One turn moves each row of this set onto another row. After a few examples, where does it send each row asked below?
z195: -1.20 0.98 -0.29 0.19 -0.46 -0.34 -0.36 0.34 1.33 -1.40 3.60 -0.83 0.88 3.38 -3.16 -0.88 -0.88 0.35 0.95 1.26 0.51 3.38 -1.47 -1.03 3.65 -0.82 1.62 -2.37 -1.50 -1.74 -0.68
z129: -1.03 0.87 -1.80 1.13 -0.51 -2.95 1.38 -0.04 3.33 -1.47 4.37 0.27 -1.73 0.65 0.00 -2.12 -1.70 0.52 2.79 0.14 -0.59 -0.13 -1.33 2.13 1.61 -0.79 -2.57 -0.53 0.13 -0.41 -1.90
z171: -0.52 0.58 3.10 3.79 1.77 -1.57 0.27 -1.67 -2.06 3.20 -0.99 -0.26 0.25 -1.11 -0.65 -3.51 -0.46 -3.31 -1.07 1.48 -0.78 0.05 -1.70 1.64 -1.67 -0.47 -0.38 0.22 -0.62 0.02 0.25
z192: 2.95 -2.24 -0.77 -0.90 0.26 -2.41 -0.97 2.88 -0.67 1.31 2.30 0.08 3.23 -1.56 0.21 -0.50 -0.47 -2.38 -1.75 -2.21 1.43 0.95 -1.06 -2.72 -2.21 -0.83 3.73 1.46 -1.21 0.07 -3.40
z570: 0.45 0.17 -0.01 1.82 3.33 -0.89 1.70 -0.63 -1.52 2.23 -1.63 -0.01 0.40 0.10 0.64 -1.01 2.87 -2.63 -2.03 0.45 2.25 0.83 -4.51 -1.35 1.62 1.44 1.65 -0.11 0.77 0.58 1.58
z923: 1.15 0.56 -1.91 -1.93 -4.13 -0.11 1.67 -1.05 -2.26 2.85 0.85 1.38 -1.04 1.43 0.21 -0.17 0.90 -2.63 0.33 -0.21 1.01 0.86 -2.91 -0.68 -1.54 -1.63 -1.62 3.15 1.43 -1.89 2.21
z229: -1.82 1.84 0.40 -0.44 -1.91 -2.24 1.30 2.94 -1.99 -0.02 0.42 1.68 -0.98 2.12 2.46 0.28 0.18 2.38 1.19 -1.52 -1.17 0.06 -1.69 2.40 -1.95 0.82 0.19 0.67 3.62 -0.43 1.05
z158: 0.17 -0.87 1.35 3.27 2.87 -1.80 2.47 -1.10 -2.50 4.11 -1.31 0.79 0.49 -1.16 2.08 -1.69 -1.91 -1.83 -0.98 1.51 -1.59 -1.19 -1.43 2.04 0.55 0.95 0.30 0.03 -0.20 -1.01 -1.06
z577: -1.04 0.83 0.14 -1.55 -2.45 2.05 0.69 -0.95 -0.07 -6.17 -1.21 0.77 -0.57 0.25 2.29 0.64 -1.85 0.60 1.30 0.96 -0.55 -2.47 0.08 -0.38 -0.78 -0.42 1.38 1.12 -0.81 0.35 -2.56
z381: -0.93 2.32 -0.30 -0.79 -3.95 2.90 -1.04 -1.18 -1.28 -3.98 0.00 -0.42 0.50 -0.37 0.39 0.30 -1.18 -0.78 1.62 -0.09 0.60 -1.63 -0.11 -2.95 -0.41 -0.84 3.00 1.95 -1.86 -2.06 -1.62
z261: -1.08 0.13 -3.65 2.28 0.41 1.17 2.08 -0.40 1.81 2.04 -0.41 -3.20 2.78 -0.45 1.54 -0.26 0.25 2.03 0.21 1.58 0.65 0.34 2.16 0.53 -0.37 1.12 2.93 -3.35 0.04 -1.12 0.60
z513: 0.40 1.75 -1.37 0.18 -2.08 2.73 -0.44 1.43 -1.73 -5.36 -0.21 0.89 0.29 -1.84 0.93 0.66 0.23 0.42 0.91 0.21 0.83 -2.29 0.61 -2.22 0.05 0.30 1.36 0.75 -0.14 -3.01 -2.40
z502: 2.62 -1.98 -0.29 -1.68 2.22 -0.80 2.40 -0.26 -1.67 -0.16 1.51 -1.93 2.51 0.54 -0.38 -0.15 -2.19 -0.36 1.52 -1.02 1.48 1.30 -0.38 0.17 -4.38 -2.37 1.12 1.47 -1.46 4.02 -0.92
z262: 0.55 -0.61 -2.78 0.23 -1.00 -2.26 1.13 -1.94 3.53 0.25 4.18 0.66 -0.89 0.53 -0.54 -2.27 -1.77 -0.34 3.31 1.60 1.07 0.14 -2.05 0.97 1.01 -1.79 -1.99 0.72 -1.52 -1.66 -0.29
z228: 0.03 -2.54 -4.23 -0.45 -0.79 -1.39 -0.81 -0.35 1.92 0.85 -1.32 0.70 0.38 -2.85 1.15 -0.54 2.68 -0.44 -0.72 -0.09 1.41 0.94 -0.49 0.04 -1.88 -1.09 1.01 5.95 -0.61 1.62 0.58
z568: 1.92 -0.47 0.13 0.15 0.11 -1.65 -0.88 3.20 -2.03 -0.47 3.45 -0.91 1.82 0.02 1.05 -1.64 -1.40 -2.69 -1.58 -2.45 1.13 2.23 0.65 -2.03 -1.50 0.92 3.44 0.04 0.14 2.78 -3.66
z472: 2.02 -1.83 -1.03 -0.25 -1.82 0.98 2.22 4.07 -2.98 0.52 0.46 3.39 -0.31 0.18 -1.32 0.50 0.31 -0.70 -1.39 1.56 -2.43 0.16 -0.99 0.82 0.55 -0.23 0.84 0.30 3.52 -3.02 0.60
z343: 1.98 -1.77 -0.40 -1.02 2.58 -1.34 3.71 1.49 -1.58 -0.80 1.17 -1.73 1.79 -1.13 -0.57 0.98 -0.72 -0.75 -0.03 -2.74 0.03 0.38 -0.48 0.53 -3.17 -2.58 -1.23 1.25 0.14 3.03 -3.82
z745: -1.78 -0.24 1.93 0.07 -4.90 -0.05 0.65 0.71 -1.49 0.67 -0.21 0.29 0.85 5.06 -1.20 -1.50 0.11 -0.81 -0.99 1.12 -1.79 2.29 -2.14 1.22 -1.45 -1.19 3.13 1.82 0.44 -0.75 0.11
z876: 0.96 0.21 -0.68 -2.25 -2.72 2.75 0.15 -1.53 0.06 -5.20 -0.92 1.60 -0.63 -2.08 0.01 0.49 -0.64 -1.25 0.61 1.64 0.19 -2.61 -0.59 -1.87 -1.23 -2.04 0.03 1.84 -0.87 -0.86 -1.03
z877: -0.04 0.34 -2.61 0.23 -0.40 0.80 0.01 -0.68 3.39 0.73 0.12 -0.79 0.12 -2.68 0.47 -2.55 0.89 -0.16 -3.01 2.57 0.76 0.73 1.32 -0.90 -0.62 0.67 -0.97 -3.82 2.25 2.21 0.91
z260: -1.10 -0.30 0.37 -0.18 0.19 0.83 -3.29 0.18 -1.89 0.33 -0.89 -1.37 2.09 -0.11 -1.64 0.77 -0.18 -0.06 0.03 0.75 -0.64 4.17 3.62 0.49 -1.90 -1.40 3.31 1.58 -1.91 0.69 2.33
z102: -1.89 2.05 -2.29 1.32 -1.24 1.73 1.09 -1.35 2.29 2.89 0.82 -4.46 0.70 -2.98 -2.81 -0.48 1.00 -1.84 -1.23 -0.47 -1.72 -0.25 1.39 -0.78 -0.67 -1.80 0.84 -2.30 0.55 -0.67 0.18
z997: -1.84 1.69 2.07 1.01 3.22 -1.69 1.26 -0.25 -1.04 2.61 -0.77 -0.72 -0.31 -0.47 0.06 -0.01 0.57 -2.05 -1.59 -1.56 -0.94 -0.32 -4.72 -0.75 1.83 0.76 3.44 -0.26 1.02 1.61 1.26
z704: -0.64 -1.80 -2.06 0.11 0.74 1.05 0.62 1.94 -2.38 0.58 -1.48 -0.61 1.47 -1.53 -0.09 3.12 1.29 -0.97 -2.63 -1.20 -2.41 2.61 3.95 0.39 1.47 -0.33 -0.05 1.84 -0.20 -1.22 -2.39
z193: -0.05 -0.28 -1.49 -0.33 0.62 -0.58 0.62 1.71 1.92 -0.87 3.47 0.39 0.90 1.03 -3.30 0.90 -0.19 0.39 0.13 0.60 -0.41 1.81 -1.85 -1.36 4.64 -1.32 0.25 -2.28 -0.73 -3.89 -1.59
z606: -2.54 -0.50 -1.86 -1.30 -1.98 -0.55 0.60 -2.40 4.97 3.31 -0.27 -1.97 1.32 -1.73 1.76 -0.16 -1.79 0.77 -2.64 0.61 -1.62 -0.73 -0.26 -0.40 0.54 -0.40 2.22 -1.58 -0.16 1.22 -0.80
z419: -1.74 0.13 -2.57 -0.02 -0.35 -0.48 -0.56 0.89 0.00 -0.73 0.86 -0.09 -2.20 -2.13 2.25 -0.62 -0.87 -0.31 -0.07 -1.66 -1.60 1.26 1.87 1.21 -0.10 1.25 2.04 3.50 2.06 5.45 0.20

z923 moves to -> z472
z606 moves to -> z102
Now find these:
z262 moves to -> z193
z570 moves to -> z158
z577 moves to -> z381
z192 moves to -> z343
z228 moves to -> z704

